Rotation paths and how fast each direction turns (degrees each step)
Each turn is a multiple of 5 degrees from 10 to 175, or 0.
Each row of a path follows its step; steps can be skipped.
Path 1:
step 3: [ 1.17  0.00  0.45  0.86 -0.31  0.11 -0.10 -0.23  0.88  0.61  0.34 -1.46
 -0.91  0.84 -0.08 -3.41  0.71 -2.12  0.44  1.48 -0.80 -2.23 -0.43  0.01
 -1.19  0.31 -1.32 -0.64 -0.28 -1.60  2.71 -1.11 -0.21  0.65  2.86  1.43
 -2.63 -0.11  2.32 -0.24 -1.13  1.06  0.60  0.79]
step 6: [-0.16  2.16  1.01  0.76 -1.07  1.02  0.73  1.62  1.28  0.97  1.39 -2.49
  0.80  0.00  1.17 -1.90 -1.03 -1.20  0.09 -1.59  0.28 -0.16  0.92 -1.70
 -1.49 -0.56 -0.13  0.71  1.11 -0.87  1.33  1.24 -1.17  2.37  1.73 -1.00
 -0.13  0.61  2.32 -0.09 -1.38  0.24 -0.75  2.99]
step 10: [ 0.62  0.07 -0.69 -0.11 -0.41  1.69 -0.84 -0.79  0.96  0.17  0.33  0.58
  0.71  1.44  2.31  0.80 -0.43  1.59  0.32  0.59  2.76  0.55  3.77 -0.38
 -0.49 -1.14 -1.40  0.17 -1.51 -1.70  1.94  1.34  0.10  2.88  0.09  0.26
  0.99 -0.35  1.18 -0.26 -1.68  1.41  1.46  0.77]
step 15: [ 0.09  0.61 -3.62 -1.10 -0.89  1.54 -0.38 -0.13 -0.91  0.24 -1.17 -1.50
 -0.29  1.47  1.68 -0.33 -1.14  0.22 -0.37  1.62  2.68 -0.07  1.50 -0.24
 -0.38  0.75 -0.04  0.87 -0.67 -0.13  2.57 -3.08  0.29  1.51 -0.61 -0.98
 -0.91 -2.31  0.93 -1.64 -0.73  0.85  0.45  0.01]
step 20: [-0.30 -0.13 -2.26 -2.43 -0.14  0.68 -0.51  0.03 -0.36 -1.47  0.48 -4.09
 -0.87 -0.72  1.12 -1.28 -0.15 -0.96  2.52  0.52  2.22  0.70  0.17 -1.49
  0.35  0.86 -0.03  0.52 -1.20 -1.03  1.01 -0.56 -1.14  0.89  0.96  2.24
 -1.29 -0.24  2.04  0.60 -0.87  1.43 -0.34 -1.16]
step 27: [ 1.13  2.72  0.93 -0.67 -0.71  2.43 -0.36 -1.45  0.85  0.60  2.67 -1.36
 -0.22  1.33  1.72  1.32 -0.19 -0.34 -1.59 -0.38 -0.58  0.37  2.27 -2.05
  1.01 -0.60 -1.48  0.57  0.25  1.79 -0.03 -1.03 -1.38  0.39  1.61  0.69
  0.50 -0.32 -0.42 -1.85 -1.94  1.76  0.66  1.30]
step 29: [-1.74  1.12  0.30  0.30 -1.62 -2.09  0.76  0.08  0.80 -0.45 -0.66  0.45
  0.13 -0.51  1.13 -1.86  1.36 -0.55  1.07 -1.48  2.14 -0.40  1.17 -1.46
  0.76 -0.81 -2.92 -0.24 -0.65  1.06  1.83 -0.66  1.24  3.26  1.22 -1.56
  0.26 -0.55  1.29 -1.51  0.58 -0.64  2.24  0.46]
step 32: [ 1.86  1.87 -0.05 -1.82 -1.16 -0.01 -0.31 -1.03 -0.60 -1.67  1.11 -0.77
 -1.01 -0.77  2.99  0.42  0.94  0.02 -2.40 -0.93  0.91 -0.90  0.95  0.45
  1.51 -0.23 -0.21 -1.27  0.47  1.35  0.84 -1.40  0.55  2.62  0.45 -0.30
  0.55 -0.78  3.50 -1.25 -0.59  0.83  1.72  0.49]
step 34: [-1.43  0.80  0.39 -1.43 -0.87 -0.34  1.30  2.17  0.59 -0.82 -1.77 -0.54
 -0.22  0.50  1.09 -1.50 -0.39 -2.45  1.47  0.76 -0.84 -1.75  2.01 -1.84
  0.01  1.48 -0.97 -0.75 -0.84 -0.56  3.67 -0.76  0.09  0.06  1.45 -1.04
 -1.71  0.24 -0.12 -2.03 -0.93 -0.75  0.74  1.58]
[-0.95  0.80  0.08  0.64  0.03  0.27  0.35  0.20  0.22 -0.23  0.10  0.32
  0.34 -0.28  0.08  0.09  0.44  0.09 -0.04 -0.49  0.61 -0.02  0.20 -0.04
 -0.96  0.68  0.11  0.31 -0.15 -0.03 -0.40  0.80  0.44 -0.61  0.23 -0.14
  0.08 -0.13  0.53  0.02  0.90 -0.28 -0.01  0.17]
60
[ 0.13 -0.04 -0.61 -0.34 -0.51 -0.10  0.48 -0.07  0.00  0.32 -0.47  0.23
 -0.10  0.33 -0.52 -0.20 -0.58  0.52  0.58 -0.38  0.90 -0.40 -0.11  0.17
 -0.45  0.48 -0.59 -0.24 -0.49  0.68  0.58  0.44 -0.38  0.08 -0.51  0.80
 -0.32  0.22 -0.32  0.47 -0.01  0.01  0.23 -0.26]
70
[-0.05 -0.23 -0.52  0.22  0.12 -0.14  0.32 -0.07  0.59  0.97  0.30 -0.46
  0.27 -0.38 -0.44  0.21  0.43 -0.24 -0.22 -0.05  0.13  0.51 -0.24 -0.32
 -0.08  0.39 -0.53  1.19  0.00  0.87 -0.05 -0.25 -0.22  0.38  0.16 -0.71
  0.24 -0.26 -0.56  0.27 -0.35  0.04 -0.35  0.45]
35
[ 0.21 -0.14  0.49  0.10 -0.57 -0.08 -0.51  0.64  0.83 -0.32 -0.19  0.21
  0.00  0.04  0.65  0.13 -0.29  0.77  0.08  0.14  0.01  0.49  0.22 -0.45
  0.12  0.16  0.35  0.52  0.97  0.76  0.36 -0.15  0.63 -0.44 -0.20  0.50
 -0.36  0.04  0.09  0.45 -0.41 -0.36  0.17  0.43]
65
[-0.82 -0.58  0.14 -0.41 -0.48  0.37 -0.12  0.18  0.10 -0.57  0.13  0.32
  0.29  0.53 -0.44  0.09 -0.26  0.00 -0.60  0.28 -0.34  0.43 -0.14 -0.13
 -0.74  0.47  0.44  0.18 -0.28  0.59 -0.11 -0.42 -0.54  0.21  0.68  0.04
 -0.13  0.41 -0.03 -0.81 -0.27  0.10  0.16 -0.92]
95
[ 0.41  0.10 -0.15  0.63 -0.51 -0.06  0.63  0.53  0.25 -0.58 -0.06 -0.36
 -0.02  0.02  0.69  0.25 -0.01 -0.07 -0.31  0.72 -0.16 -0.47 -0.23  0.08
  0.46  0.88 -0.10  0.12 -0.40 -0.09 -0.10  0.12 -0.11  0.16 -0.85 -0.54
  0.58 -0.22 -0.34 -0.19  0.03 -0.18  1.00 -0.55]
20
